One turn sends every row of this set to another row. A few are shown first. Where does it send the rows asked after them?
Z663: [ -8 -13 -16 -18 -21  14  -8   0  25  21   1  36  22  24]
Z219: [-14 -22   6 -21  -1   6  10   6  -6  -5 -18  18  -2 -13]
Z169: [  9  -1 -13  -4 -10   2  10  40   4   3  19  36  19  25]
Z74: [ 10 -19  -7   2  -2   8   6  29  -1   1  35  29 -10  12]
Z157: [  7 -14 -14  -6 -20   8  11   7  10 -20   2  -9  27  29]
Z479: [-29  -1  -5 -13 -39  21  14  32  20  19   9  11  -6  -5]
Z582: [-21  -7 -18  -8  -5  25  16  13  30  20  -6  31  29  10]
Z662: [-16  18 -28 -18 -17  25  -2   0  22   3  11  19  19  29]
Z829: [-18 -19   4 -23  -1   5  19  11  -5 -10 -21  17   6  -9]
Z780: [-16  17 -17 -13 -31  30 -11   4  16  10  20   9 -12   7]
Z545: [-15 -14   6 -29 -19  -3  11  14  -7  -9 -20  16   4  -4]
Z222: [-30   9 -23 -19 -12  24  17   8  18 -13  31   1  -2  21]
Z974: [-20  -2 -20 -18  -6  26   3  -7  17 -10  36   6 -10  20]
Z583: [-10 -20   5 -31 -14  -5   4   6  -7 -10 -17  20   3   1]
Z510: [ -8 -23   6 -24  -7   3   2   1  -7  -5 -19  23   2  -6]
Z792: [ -3  -8  -6   2 -29  18  19  22   7 -15   6 -24   4   3]
Z769: [  6 -23 -14   6   4  23  14  -3  11 -15   3  -8  20  15]
Z789: [  5  -1 -12  14 -16  31  10  13  14   3 -15  -7  22  -1]
Z313: [-18 -12   4 -25 -10   1  17  15  -4  -8 -25  18  10  -6]
Z53: [-25  20 -19  -6 -19  39   4  10  19  10  15   6  -9  -3]
Z306: [  9 -11 -14   8  12  15  10  28   5   7  20  38  11  12]
Z189: [-17 -18  -2  -8 -28  27  -4   9  18  24  16  17 -20  -9]
Z478: [ -2  -4 -10  -1  -7   7  25  48   1  -3  29  22   2  12]
Z490: [-27 -33 -11 -16   5  19  24   4  21  -2  29  14  -2  13]
Z436: [  9 -22  -3   6 -21  21   1   3   6 -11  13 -17  -8   2]
Z512: [ 14  -3  -7   1 -21   7  -4  37   0  13  22  34  -3  10]
Z117: [-25 -23 -11 -30 -23   3  19  15  19  -7  29  12   4  28]
Z48: [ 2  1 -9 11 -4 20 16 45  3 14 17 29  2 -4]
Z959: [ 18  -7  -9   5 -33  20 -11   4  10   3  -9  -2  16  11]
Z374: [-17  12 -27  -9   1  35  -1  -8  24   6  11  21  14  19]

Z222 moves to Z53
Z490 moves to Z189
Z157 moves to Z792
Now find these:
Z219 moves to Z510
Z169 moves to Z478

One turn sends every row of this set to another row. A few are shown first. Where does it send the rows asked after them?
Z987: [  9   4 -17 -27   0   8   0   2 -29  -8   1   4   2]
Z691: [-10   1  -2 -24  14  -8  22 -17  29  12  -4  12   9]
Z680: [  4  -3  -1 -22  -7   0 -12   0 -37  -4  -1   3  -5]
Z559: [  1 -13  -1 -22  10  15  41  -5 -10   5 -10   7 -14]
Z694: [ 36 -10  -6 -33   7  24 -18 -10  12  16  -8   7  -2]
Z211: [ 26  -1   6 -26   6  16 -18 -16   0  37 -18  10  -3]
Z119: [ -2 -18  -3 -47   7  11  -9 -11 -13 -11 -32   7   3]
Z933: [ 12  -3 -10 -22  -5   4  -6   4 -32  -9   4   4  -2]
Z167: [ 29 -14  -5  -8   7  -8  18  -9 -22   4 -15  15   6]
Z735: [  0   8 -14 -31   0   9  -2  -3 -33   0  -5   5   1]
Z697: [ -4   4  -4 -27  -4   4  -9  -4 -37   2  -8   4  -2]
Z821: [ 16 -21  -8 -30  21  10  10  -1 -24  -4 -30  17   5]
Z602: [ -2 -21  -2 -33  12  -2   9  -4  36 -13   4   8   3]
Z386: [-10 -12   5 -32  10 -14  -7  -1  37  19   8  10 -10]
Z335: [ -6 -25   4 -32  35  -4  -1  18  19  20  -5  21 -14]
Z739: [-17 -23  18 -34  -7  10  11 -11  -8  -1 -15  -1 -24]
Z308: [ 29   2  -5 -33   7  22 -14 -18  10  27 -13   8   0]
Z94: [-15 -18   8 -35  10  19  26  -5 -13   6 -22   5 -18]
Z185: [ 10 -16   3 -14  -5   5  35 -10  -2  -2   4   2 -16]
Z546: [ 13  -5  -3 -33  29 -16   7   1   2  35  15  17  15]
Z319: [-13 -22   5 -42  22  -3 -11  10  31  13   0  14 -13]
Z733: [  2 -17   5 -43  37  -9  -5   8  -7  35   1  18  10]
Z410: [  0  -7   4 -16  16 -21   6   0  29  29  10  15 -10]
Z47: [  0 -10   3 -36 -16  -4 -14 -26  -5  -9 -19  -1   4]
Z236: [  4 -22   8 -48  10 -16 -21   0  13  15  20   4   7]
Z164: [ 14 -10   1 -37  13 -20  -4  -5  14  22  27   8  13]
Z9: [ 38 -19   5 -28   8  20 -24  -4   3  18  -9   8  -8]
Z636: [ -4 -26  12 -53  26  -8 -23   8   0  22   4  11   4]
Z707: [ 19  -6   3 -12 -15 -18   3 -26 -10   1  -8   5   5]
Z56: [ 32 -15  12 -21   7  15 -23  -8  -3  31 -16  11  -8]
Z977: [-14  -7  15 -13  22 -15  18 -11   7  29 -16  19   1]
Z954: [ -2 -42  15 -26  18  -4  -3  11  18 -12  -5  13  -7]
Z564: [  2 -16   4 -17  31 -14  10  13  18  31   1  22 -11]
Z883: [ -1 -23  15 -21 -18   2  16 -13   0  -5   2  -5 -21]
Z976: [-10 -34  26 -14  25 -13   3   7   0  15 -17  20  -8]

Z559 moves to Z94
Z735 moves to Z697
Now find these:
Z319 moves to Z386
Z211 moves to Z56
Z691 moves to Z977
Z236 moves to Z164
Z821 moves to Z119

